One vector is turned by the same rotation once a tick. Each row is the vector after some number of ticks, and that number follows the row.
The counts run from 0 to 502.
[ 79 122  93 136 130  97  87 142 156 153 167 134 121 112 129 117 115  88
 176  75 112 166 115 113 135 109 119 129 121 161 147  76 125 132 105 121
 142 133 122 165 182 199 158 137  80 156 134 146 129 131 107 127 162 151
 120 118 123 149 107 118 140  82 154 130 118 170 116 111 116 136 135  99
 157  82 132 162 108 109  92 148 173 165 141 145 133 102 142]
323
[ 96 135  68 163 121 104  76 155 136 163 147  99 121 140 107 108 103 124
 162 121 105 149  89 117 150 107 104 133 114 121 135  79 132 129 108 149
 105 134  92 157 165 155 127 129  87 150 156 129 103 149 160  97 185 122
 149 103 134 138 108 135 152  95 147 106 117 181 119 123 140 159 110 111
 163  52 159 110 109 100  99 147 152 138 170 131 124 117 129]
413
[117 109  70 145 124 115 117 157 164 149 166 105 120  99 140 140 107  86
 163  94  90 161 113 122 121 127 114 122  98 153 147  76 101 151 106 139
 117 147 131 168 164 164 137 135  87 157 120 136 132 174 152 128 145 152
 127 115 122 179 107 159 153  82 130 146 108 153 110 104 123 175 139 109
 172  77 161 142 105 133  91 139 155 149 159 123 143  80 140]
434
[ 98 129  91 168 120 106  91 180 176 163 165 112 138 122 125 138 122  96
 171  96 133 162 130 103 152 109 119 118 106 160 151  74 113 144 109 119
 125 108 101 144 162 186 123 116  70 149 137 128 129 156 141 114 167 135
 129 102 133 144  93 150 176 105 131 142 136 143 128 105 130 136 140  87
 173  72 133 106 115  92  96 118 154 167 149 115 147 105 139]
191
[ 76 115  82 149 112  99  85 151 138 158 152 107 141 119 127 101 131 101
 168 113 102 163 101 137 125 130 103 136  93 165 137  74 125 146 109 138
 113 131 116 164 149 194 149 104 104 166 144 150 114 135 143 118 153 111
 129 103 105 139  75 113 154 100 148 150 123 160 125 133 127 149 128 120
 160  57 137 127 111 134  98 123 184 120 184 104 144 120 114]
139
[114 135  86 169 113 103 117 145 143 148 174  92 101 154 124 140  93 116
 163 121 100 166 114 119 123  98 104 137 102 112 121  68 115 116  96 149
 110 118 141 166 164 144 114 125  92 135 144 122 114 159 151 103 175 126
 122 106 121 143 108 136 137 133 164 122 101 199  99 108 124 161 109 132
 180  68 157 108 100  92  87 137 145 162 160 135 114 108 145]
401
[116 129 100 146 146 120 126 143 129 149 183 131  98 133 121 125 111 114
 180  91  92 158 110 115 150  99 126 144 126 149 178  90 130 138 109 151
 126 116 114 162 176 211 142 144  84 136 155 148 119 135 130 144 157 151
 143  91 126 176  97 106 133  85 126 129 111 189 103 126 147 147 110 121
 146  78 136 122 127 101  85 147 138 153 183 137 107 123 140]
457
[109 146  66 149 143 130 109 146 155 160 154 104 139 109 156 125  95  78
 166 116  88 180 122 110 135 110 147 115 101 137 121  92 127 148 108 144
 114 148 138 157 151 179 154 132  82 147 156 140 117 163 129 129 142 149
 119 115 138 166 114 116 156  75 147 143 122 161 116 110 133 156 145 106
 150  38 153 160 104 113  96 148 143 142 165 117 151 108 143]
93
[104 134 122 167 128  97 117 164 155 116 192 131  99 147 120 140 136 129
 181 112 114 176 132 102 136  96 136 118 119 158 142 107 117 150  99 128
 132 109 120 153 140 210 111 106  89 126 163 131 129 141 134 109 165 123
 119  76 115 149  93 117 157 116 128 146 127 194 126 126 126 140 123 115
 172  74 138 110 123 104  78 126 171 165 165 125 143 128 142]
347
[118 114  75 150 125 120 121 151 163 154 161  99 122 107 139 133  99  83
 162  89  88 165 112 114 121 123 111 129  96 144 152  75 103 152 101 142
 129 144 123 167 169 155 143 131  81 164 116 136 134 173 144 122 139 156
 128 119 121 176 105 150 147  76 141 131 112 152 100 102 129 173 135  99
 154  74 160 142 104 130  89 150 146 147 164 118 147  82 135]
432
[101 120  89 162 119  96 126 163 156 150 168 100 122 135 123 136 113 101
 156  95  91 160 112 134 127 132  86 134 100 162 158  75  97 134 114 131
 122 117 128 173 172 171 126 112 105 141 117 138 135 160 137 126 147 149
 142  87 111 177  77 148 140 118 150 147  96 153 109 127 135 165 117 124
 172  78 150 102 106 102  87 125 167 158 176 117 126  92 129]
293
[ 97 123  67 139 120 119  83 171 156 165 145  95 142 118 128 104 103  95
 173 103  91 165  88 120 148 107 119 131 105 150 148  73 135 147 111 158
 112 141 119 162 157 155 133 133  87 144 120 139 121 150 150 127 145 126
 163 104 121 158 112 131 155  75 123 115 102 161 113 116 128 157 112 101
 155  57 142 114 111 108  96 141 142 125 181  94 133 109 116]
420
[ 97 131 101 161  94 104  91 156 150 149 175 122 121 133 134 116 125 115
 182 109 130 176 124 127 147  90 143 118 107 137 130  68 130 134  96 149
 111  93 126 145 148 204 127 111  81 123 157 147 107 136 152 125 170 112
 118 113 134 118  92 104 157 110 125 147 135 177 107 102 111 141 136 125
 173  61 111 129 114  85  90 119 153 143 151 126 128 124 148]
360
[ 96 122 109 151  94 104 106 161 142 142 184 124 112 141 131 124 116 115
 185 105 131 174 122 125 143 103 145 128  99 139 144  62 125 148  94 142
 117  98 123 152 137 209 122 101  95 118 144 154 119 138 154 126 152 114
 141 112 125 123  93 105 161 105 116 138 126 179 100  99  96 150 130 130
 180  74 107 125 125  92  78 119 149 140 165 127 123 113 140]
357
[100 131  95 160 143 111 118 130 150 117 168 116 104 126 133 138 110 108
 172 111  66 164 124 103 114 110 129 119 117 137 130 110 119 150  90 134
 125 153 133 169 158 189 140 115  99 152 161 141 125 167 137 106 144 142
 110  91 122 171 109 120 146  94 152 139 116 192 121 130 134 164 139 116
 150  61 174 154 110 137  92 164 180 151 157 129 159 108 134]
103
[123 132  96 156 136 136  99 146 135 150 176 130 109 137 146 138  87  96
 173 115 109 163 140  98 152  80 145 134 111 125 154  79 147 123  79 151
 103 121 135 151 172 192 136 133  71 142 164 139 118 155 141 120 163 137
 129 125 139 149 119 105 165  99 125 131 128 208 108  97 126 131 132 117
 148  70 140 148 114  90  87 146 119 160 153 141 127 126 152]
223
[127 115  99 171 106 121 108 159 158 125 177  99 102 144 138 145 101 119
 153 116  96 167 127 119 137  90 105 141  95 142 148  79 116 121  68 163
 105 121 145 170 174 147  91 109  97 138 137 129 130 171 168 105 163 124
 133  97 113 152 106 136 147 134 124 135 115 195 102 110 125 164 121 131
 159  83 153 109  92 102  86 126 146 167 158 127 124 122 131]
396
[118 151  79 148 135  97 106 177 159 136 176 116 102 140 118 150 116 120
 161 135 100 171 122 109 148  99 115 110 120 140 122  96 113 143 114 146
 105 134 128 153 142 161 109 132  80 116 157 117 126 162 143 107 174 132
 140  92 130 159 123 142 164 121 133 130 109 185 128 116 134 158 118 111
 193  58 167 106 109  92  90 128 148 165 173 129 128 114 161]
64
[121 119  70 164 120 115  94 167 135 160 165  89 117 131 115 129 104 127
 163 124 113 154  96 130 149 108 113 146 107 132 148  68 130 136 108 157
  95 124 107 157 158 160 115 131  97 150 161 125 104 157 169 110 186 113
 148  98 124 144 112 143 158  98 125 124 111 181 113 122 138 155 116 121
 179  56 149  85 113 111  97 122 140 147 172 122 109 132 127]
409
[106 121  85 166 117 122 117 148 130 157 181 103 123 126 137 121 110 111
 164 111 102 167 110 153 133 118 127 143 102 144 142  76 124 125 105 150
 102 107 141 166 157 194 137 115 114 131 164 147 101 146 144 146 161 128
 128  87 119 153  79 111 129 101 144 170 108 176 103 128 135 156 118 151
 165  53 123 110 105  97  88 116 154 138 170 133 104 131 119]
125
[105 134  85 124 117 100  99 160 153 152 165 122 120 120 124 101 139 112
 167  96 121 186  84 125 150  98 119 132 115 163 139  91 120 157 132 160
 143 140 116 157 157 186 143 155  68 139 146 130 123 110 111 132 167 141
 130 113 115 150 116 108 125  64 133 126 122 163 108 119 125 156 112 107
 157  55 137 137 110 107  78 135 160 147 180 123 118 121 151]
313
[ 93 109  99 150  98 107  98 153 166 133 166 113 124 117 141 121 132  98
 153  90 104 176 118 129 123 112  88 135  83 174 143  77 101 139  86 151
 141 132 136 180 171 166 120 107  96 161 113 140 141 146 138 115 143 135
 118 108  98 150  80 126 131 107 144 150 126 155 107 109 116 167 127 117
 146  86 144 145  91 131  82 127 189 149 164 121 145 104 125]
151
[ 89 138  75 133 105  89  95 161 154 144 165 120 111 122 113 106 140 123
 158 100 122 172  87 135 144 122 104 122 120 154 122  89 108 148 134 145
 129 142 107 164 149 181 135 136  86 133 149 127 121 122 126 122 175 139
 137  98 121 140 102 126 125  71 144 135 119 155 117 117 119 169 114 118
 181  58 147 137 104 102  76 135 181 143 175 142 122 102 146]
309
[ 90 118  97 156 138 117 107 145 130 152 178 132 108 128 116 126 107 105
 174  86  99 148 117 125 147 124 123 141 123 146 176  74 127 128 101 130
 119 109 100 166 176 217 144 118  99 135 151 154 113 147 143 144 156 149
 155  88 135 164  79 119 140  87 130 139 108 175 108 122 135 150 120 122
 154  79 125 125 123  97  90 145 153 148 164 154 115 111 122]
461
[124 143  84 161 112  91 139 160 149 165 167 105 115 142 116 131 135 110
 151 108 113 168 107 127 134 116  88 130 104 147 145  85  92 147 137 146
 126 118 108 155 159 181 135 141  72 149 145 123 125 145 132 120 166 150
 118 105 120 168  91 138 140 111 152 149 125 150 106 119 158 163 122 119
 166  62 158 101 109  99  84 118 155 158 187 117 127 100 165]
299
[113 120 105 152 137 128  95 147 143 144 160  98 128 132 143 133 104  97
 174 125 106 176 128  95 133  88 129 142  80 151 139  81 137 155  75 151
 124 138 124 159 153 170 126 115  79 184 155 134 125 155 145  90 156 106
 111 125 101 135 120 108 175 107 136 122 142 188 114 116 119 137 138  95
 139  65 156 143 111 148  98 132 150 148 170 102 157 139 130]
379
[104 109 104 137 121 114  98 150 154 117 190 127  92 118 133 141 103 112
 189 100 109 168 122 109 134  96 157 127 119 139 142  69 134 145  81 144
 122 136 137 167 155 188 126 121  93 130 142 148 125 153 148 124 159 128
 134 117 122 139 133 123 160  84 110 119 106 206 105 100  89 156 133 113
 185  87 132 148 120 122  82 145 150 157 141 142 125 110 144]
215
[ 96 139  92 171 122 102  93 173 172 161 162 116 134 128 123 134 122 100
 166 100 135 165 131  94 152 107 115 110 102 149 142  86 109 145 108 119
 134 114  95 143 161 177 124 118  66 150 141 120 131 156 137 100 171 139
 121 106 136 142  91 146 173 102 144 134 147 146 129  97 130 141 139  82
 164  69 144 124 113  89  93 127 159 167 150 126 156 101 146]
193
[115 106  96 151 113 103 104 158 139 131 188 120  95 131 122 148 128 124
 141 108 135 160 120 129 138 118  87 152  97 163 148  76 106 129  99 144
 122 137 119 181 172 170 117 125  97 168 153 117 131 139 135 104 185 134
 123 108 101 143 103 143 135 108 135 142 121 181 112 114 112 158 123 126
 176  91 154 133  96 126  69 114 172 174 166 162 112 122 143]
164
[106 129  83 166  90 110 100 136 158 129 163 102 106 125 137 112 119 124
 166 109  89 173 111 133 130  89 112 121 101 122 119  80 113 136  79 176
 111 119 130 162 162 158 118 114  88 135 147 144 106 162 180 116 159 130
 112 106 134 142  85 117 125 107 137 138 136 170  94 104 135 186 133 133
 142  58 151 140  92 112  96 146 170 136 153 134 137 112 138]
257
[ 87 148  82 151 139 111 114 145 126 180 166 128 133 131 134 120 117  83
 172 107 104 164 125 123 137 120 122 124 106 141 149  78 123 133 120 128
 115 106 115 149 160 218 162 126  82 133 154 148 112 138 119 144 149 148
 132 106 140 157  77 105 149 103 155 155 123 157 113 115 142 138 125 117
 156  58 125 137 121  84  94 134 143 135 183 129 131 104 147]
467
[118 113 110 176 103 111 114 168 153 149 191  98 114 133 129 133 128 126
 166 102 139 180 119 128 134 101 113 139  86 145 141  67 108 141  93 153
 131  95 111 161 151 163 103 114  87 149 145 128 114 143 163 115 178 111
 115 105 104 125  73 132 139 111 127 143 145 168  98 104 124 156 116 122
 168  75 124 101 102 112  80 110 155 152 170 127 120 126 132]
21
[ 76 115  96 138 128  99  81 142 158 147 167 135 119 109 125 120 118  93
 176  73 117 165 112 116 138 107 120 130 124 163 151  77 125 131 103 127
 145 133 113 168 187 196 155 133  82 157 136 144 127 129 114 125 167 151
 123 111 124 144 107 124 133  76 149 129 119 167 114 114 115 141 134  97
 153  84 133 157 108 110  90 152 180 163 136 147 128 107 136]
322
[ 95 108 101 151  96 113 100 154 165 132 165 110 125 118 143 118 128 100
 153  90 102 176 115 128 130 110  88 139  82 175 148  77 104 145  82 153
 139 132 133 180 170 167 121 104  94 167 115 140 142 143 138 110 142 134
 124 110  97 151  75 123 135 104 139 145 129 153 104 113 117 169 125 116
 135  86 145 147  92 130  81 129 187 147 170 119 146 107 122]
150
[118 137  94 157 143 109 107 158 161 148 169 115 113 137 135 160 106  94
 160 114 101 161 141  88 137  91  98 127  97 148 147  78 114 131  86 136
 123 128 128 159 182 156 119 133  65 158 132 120 136 170 138  95 167 144
 121 116 125 158 117 146 170 135 148 117 124 180 118 104 138 142 132  88
 157  84 169 128 103 107  97 135 143 185 155 130 141 107 161]
53
[ 98 109  93 127 138 120  80 165 164 152 168 109 130 119 147 139  98  79
 174 103  97 177 124 104 139  93 116 139  91 176 149  61 131 134  82 144
 129 138 147 170 172 148 124 130  80 158 106 136 138 154 134 119 150 123
 144 123 103 144 120 131 163 110 136 112 105 173 114 102 105 137 118  86
 160  88 140 137 103 125  98 132 143 156 162 111 134 112 130]
45
[108 116  71 151 133 114  85 130 132 149 160 102 112 112 128 128 116 118
 160 123  89 154 106 136 133 103 101 150 111 142 132  75 134 125  96 160
 104 142 127 173 178 165 139 139  92 177 172 135  99 156 152 118 186 124
 107 109 119 147 112 125 134 102 152 137 121 188 113 130 144 156 132 123
 150  58 166 132  91 146 106 135 170 148 154 144 116 137 134]
270
[ 76 135 101 155 131  98  76 166 155 151 167 125 127 145 113 119 110 113
 170  93 122 163 109 105 156  97 106 133 123 158 155  82 132 118 102 124
 139 113 105 163 176 175 121 122  86 140 134 130 130 127 119 108 177 132
 151  89 120 135  98 125 145 108 153 113 110 180 124 118 122 127 104  96
 158  81 131 111 113  77  90 140 164 170 159 134 122 119 128]
180
[107 115  88 145 139 105  79 167 172 146 174 113 128 112 138 153 111  91
 170 109  97 165 140 106 134  88 106 122 106 173 147  68 124 127  85 138
 117 128 147 161 182 156 118 131  74 156 120 132 131 170 143 116 166 125
 124 112 114 155 117 149 170 132 136 127 112 175 125 111 127 135 136  89
 169  86 150 118 100 118 107 123 153 174 141 114 136 116 143]
49
[ 84 134  95 170 137 122 104 161 152 148 169 114 136 116 143 126 128 101
 158 108 109 174 130 120 148 128 126 119  97 157 135  98 112 151 101 129
 134 118  98 161 148 199 130  97 101 147 161 140 114 151 137 128 149 140
 128  81 129 152  58 117 146  85 147 166 146 141 127 120 139 156 132 107
 143  54 138 141 104 111  92 132 175 140 175 139 151 122 116]
475
[105 140  87 155 133 106 104 151 147 152 150 113 130 146 125 116 115  99
 153 112  72 157 114 115 137  95  78 139 109 164 163  98 119 120  99 149
 121 128 130 164 193 172 131 131  79 157 129 134 136 147 128 111 148 146
 137  92 114 183  92 119 141 131 154 133 109 176 118 131 163 144 111 112
 127  75 163 116 102  98  93 139 159 158 185 107 134 115 135]
286
[123 125  92 155  91 120 116 153 153 138 159 100 115 130 142 113 120 114
 173 117  84 174 113 125 136  93 125 124  89 133 140  76 116 165  89 183
 102 118 133 154 144 178 117 109  82 135 138 156 117 165 182 123 139 119
 129 112 125 154  94 107 157 108 107 142 135 167  96 112 135 180 133 130
 150  57 144 123 110 121  91 129 146 121 179  95 145 116 137]
252
